Here are some numbered points:
[  8   9   0   6 -10   6   2   3  -2  -2  -8  -6  11  10   3  -3  -3   4
 -11  -7   4  -7  -6  -6   6   0] 0
[ -5  42  16 -18 -25  -4 -36  -3   6   9  14  11   5 -43 -12   1 -11   4
 -12  19  21  24  17  12  28  14] 1
[-12   9   1 -18  -5 -30  -9  -4   7   9 -15  26   8  20  -6 -10   8 -15
  11 -24   5 -19 -24   8 -14   5] 2
[-11  -3   1  -9  -2 -17   2   4 -23   2  -4  13   3   3   5 -16   2  -1
   4 -23   2 -21 -12  15 -13  -8] 3
[  5 -20 -11  14   8   6 -21 -11  40  -4  17  -7 -20 -19   5  18  -4   1
  21   8 -10  20   2 -15   2   7] 4
[-12   6   7  -6  -3  16   8  10  12  14  22  12 -12 -25  20 -11   0 -12
  -3  24   6  11  21  11 -10 -31] 5
[-34   3  10 -24   1 -13 -23  23 -36 -38  -8  18  47  71 -14 -28 -17  49
  -4 -43 -15  10  -9 -21  66  55] 6
[  2   0   1  -8   3 -11  -2  -1  13  -2   4   4   4   7   1   4  -2  -9
   8  -1   5 -12  -9  -2 -17  -4] 7
[ 43  -7 -46   8  11 -41 -45 -21  18  -6 -15 -24  22  -5 -15  24  12  -3
  37   9  23   3 -42 -38 -39   8] 8
[ 14   2  -5  13   9  -1   9   1  -4  -7  -4 -21  24  10   0  21  -1  -3
  -6  -5  13  -2  -2  -2  13  10] 9
[ -8   2  -5  -4  -3  12  15   3 -10   5   2  -5   1   1   6  -9   7   7
 -13  11   3   7  10  -5  -4  -9] 10
[  5  -3   3   2  -2   2  15  -5   3   1  -5 -12 -10   3  -5  -1  -7  -1
  -7  -7   2 -19  -3   8  -5  -6] 11
[-17   3 -16 -35 -26 -10 -14   0 -16 -13  14  37   5  -6   9 -11  12  30
   1  -3  -7  18 -13 -14 -34   0] 12
[  3  -2  -3  11  -5   7  -5   0  30  -5   6   4   1   1  17  13  -5 -10
  -2   0   0  -1   0 -12   4   6] 13
[  8  -7   3   7  -4   1  -5  -2  15  -6   5  -1  -9  -7  -2   8 -17   0
   5 -10  -2  -3   2   2  11   4] 14
[ 68  72  19  23 -84 -12  -1  -4 -39 -12 -72  -7  70  71 -62  -9 -28  39
 -75 -56   3 -44 -64 -24  20   1] 15
[-22 -23   4 -13  52 -21  46   2 -32  -3   2  -3  24  51 -23  28  15   6
  16  -1 -12  11   4  18  -5  10] 16
[  6   8  -9   1 -11  -9 -14  -2  -3 -15  -3   4  20  -7  -8   5  -6   7
 -13 -10   5   8  -3  -9  17  15] 17
[  4 -17 -17  -9  37 -42 -73 -22  18   0  50   7  12 -70 -28  54  25  17
  59  28 -25  74 -13  -1 -58 -11] 18
[   1  -69  -22   62   56   40   -6  -24   73  -14   77   -5  -64 -110
   61  102   13  -24   27   45  -42   63   44    5  -32    1] 19
[-40   4  21 -25  16   7  27  10 -23  18  27   6 -16 -28  -7   1   8   6
  -5  14  -1  36  41  35   9 -12] 20
[  8  13  -7   0 -10 -14  -9  -5 -23  -6 -15  -5  22   1 -25  -1  -2  16
 -10 -17   3   7  -9   1  18  13] 21
[-65 -36  12 -63   1   0  14  18 -27  16  26  39 -61  -3  29 -68   7  23
  46 -34 -13 -15   9  51 -32 -22] 22
Which two points above are nearest to each new point by angle? Their numbers follow each, nearest first.
[-13  -4  -1 -15   6 -25 -23  -8  20   4   7   7  -3  -5  -9  -4  -7  -7
  24 -16   6  -2  -6  12   6   8] 2 7
[  6   6  -5  18  10   7  27 -11  -7   6 -14 -20  -1   6 -12  22   4  -4
 -16  -6   5   0   6  17  20  16] 9 11
[-19 -17   0 -16  20 -20 -14  15  -3 -24   8  35  42  47   5   0   3   0
  12 -11 -20  11  -8 -24  -2  12] 6 16
[ -3  26   9 -12 -16  -3 -24  -2   5   5   9   8   4 -27  -6   2  -7   3
  -6   9  12  16   9   7  17   9] 1 17
[ -7 -12  11  -8  18  -1  19   0  -3  -5   5  -4  -9  22 -12   9  -7   6
  12  -6 -10  -4   3  10   3   7] 16 11
[-15 -22  19 -15  31  -4  30   0  -5  -7   8  -4 -16  36 -18  11 -12   9
  19 -10 -17 -11   5  16   3  10] 16 22
[-12 -12   2  -8  28 -12  26  -1 -15  -1   4   0  11  27 -13  19   6   4
  10   0  -6   6   3  11  -4   7] 16 9
[ 57 -15  -3  28  26  -8   5   0  43 -20  -7 -31  16  79 -23  49 -38 -10
  50   0  16 -24 -24 -29  22  28] 9 8
[-14  -5   2 -13  -5 -27   4   6 -36   3  -7  17   7   1   7 -21   5   0
   2 -35   3 -31 -16  22 -22 -13] 3 2
[-31  -2 -16 -14   3   6  23  -9  -7  -4 -17  15  -8  39  12  -4  26  11
 -10  -5  -3   4  -6 -19  11  45] 6 16
[  3  -9  -9  -6  19 -25 -37 -12   6   0  25   4   8 -38 -17  30  15  12
  28  16 -14  41  -7   1 -34  -7] 18 4
[  6  14  12  -7  -2   2 -13  10  21   5  17  15  16 -25  19  -3  -2 -23
   6  24  12   2   8  17 -13 -23] 5 1
[-24   3   9 -18   0  -7 -13  14 -22 -21  -3  13  28  46 -10 -20 -12  30
  -2 -26  -9   7  -4 -13  44  32] 6 21
[ -7   2  12   3   2  14  12  -4  23   0  10 -22  -4   5  -1   3 -20   2
  -7  -3   7  -5  14   9  29   4] 14 11
[-29   3 -10  -7  18   5 -20  -5 -16  -1  -4  -7 -15   3   1 -13  22   8
   4  10  -4  25   4 -35  27  37] 6 17
[ 16  24 -37 -24 -39  73  51  33 -96 -17  -2  13 -22 -41  78   6  78  24
 -53  10  35  36  11 -43 -47  28] 10 12
[-17  -6   1 -15  -4 -33   8   9 -47   6 -11  23   8   9   7 -28   7  -2
   5 -45   4 -41 -23  31 -26 -15] 3 2
[  7  -3  -6  35 -14  28 -12   2  94 -14  25  11   1   4  55  40 -17 -28
  -9   9   2  -4   6 -38  17  19] 13 4
[-11  -4   3  -9  -1 -19   6   5 -30   4  -6  14   4   2   5 -17   5  -2
   2 -26   1 -25 -12  21 -15 -10] 3 2
[-14 -12  -2 -11  14 -15 -12  11  -4 -18   5  25  32  34   3  -1   1   1
   8 -10 -16  10  -6 -18   0   9] 6 16
[-16  13   0  -6  14 -37  -7  -4 -63  16  -4 -14  30 -31 -26   3  16  13
  -7 -40  13  11  -2  55  11   3] 21 3
[-26  15   4 -35  -6 -68 -20 -10  20  23 -33  60  15  56 -10 -19  16 -39
  32 -62  12 -48 -58  24 -29  15] 2 3
[ 18 -14   9  14  -9   1  -9  -5  28 -14  11  -3 -16 -19  -5  20 -32   0
   6 -14  -6  -8   6   9  20   5] 14 4
[  4  19  61  -3  18  43  21  22  46  31  32  -2  -8 -37  28 -11 -33 -51
  17  47  18 -12  56 101  31 -46] 5 20
[  6  13 -17 -15 -19  34  24  16 -42  -9  -1   8 -11 -15  38   4  37  11
 -24   3  19  17   4 -20 -23  16] 10 12
[-15   9   3 -20  -4 -35 -11  -3  10  12 -16  31   7  24  -4 -13  10 -20
  14 -28   6 -23 -27   9 -18   3] 2 3
[ 16  21 -23   2 -29 -20 -35  -5 -10 -40  -8  12  51 -17 -22  13 -16  19
 -35 -26   9  24  -6 -23  44  39] 17 21
[ 37   2 -18  16  -9 -20 -14  -9  16 -16 -18   2  21  14 -18  36  -4  -7
   9 -14   9  -9 -29 -20  -9  16] 8 9
[ 10  27  21  -2 -23   0 -39  10 -13   5   8  -4  16 -38  -8 -15 -20  11
  -7  15   8  10  13   8  23 -17] 1 17
[  6  -4  -3  16  -5  10  -8   0  46  -7  10   8   3   3  25  20 -10 -15
  -2  -1   0  -3  -2 -15   8  10] 13 4
[ 19  -5   0   1   2  -9   0 -10  15 -12   1  -7  -2   4 -25  23 -16   2
   8  -4  -1  -3  -5  -2   0   7] 14 8
[-10 -27   8  21  26 -15  -2  -7  13  12  -1  -4   2  45 -27   6 -13  -1
  18  15 -32   0  -5 -23   3 -12] 16 4
[ 19  25 -36 -25 -38  66  50  33 -98 -13  -5  14 -22 -42  74   9  79  21
 -50  13  36  34  15 -39 -50  27] 10 12
[-10   2  -4  -2   7   2  -7  -2  -5  -1  -1  -2  -4   2   0  -3   8   2
   2   3  -1  10   1 -13  11  15] 6 17
[ -4  40  15 -18 -25  -5 -38  -2   7   6  13  14   9 -41  -9   1  -9   4
 -11  16  19  23  14  12  26  13] 1 17
[-11  -6   6 -14   3  -4   4   6  -3  -2  10  14  -3   4   3   2   0   2
  10  -6  -4   2   3   7  -7   0] 22 12
[-27  13   7 -10  10  -5  17 -14  18  28  -4   0  -6  11  -3   1  17 -19
  -5 -11   4  -9  -3  29  -6   1] 2 11
[ 17   7 -10  20   9  -1  10   0 -11 -11  -5 -26  30   7   2  25   1   0
 -13  -4  19  -1  -3  -7  17  14] 9 0
[-24  12  11 -11  -9  29  14  18  23  23  39  23 -23 -41  36 -20  -3 -20
  -3  41  12  17  35  18 -14 -51] 5 20
[ 22  53  43 -28  -4  14 -52  38  94  24  67  61  66 -97  85  -9  -5 -90
  28  95  50   7  31  70 -59 -86] 5 1
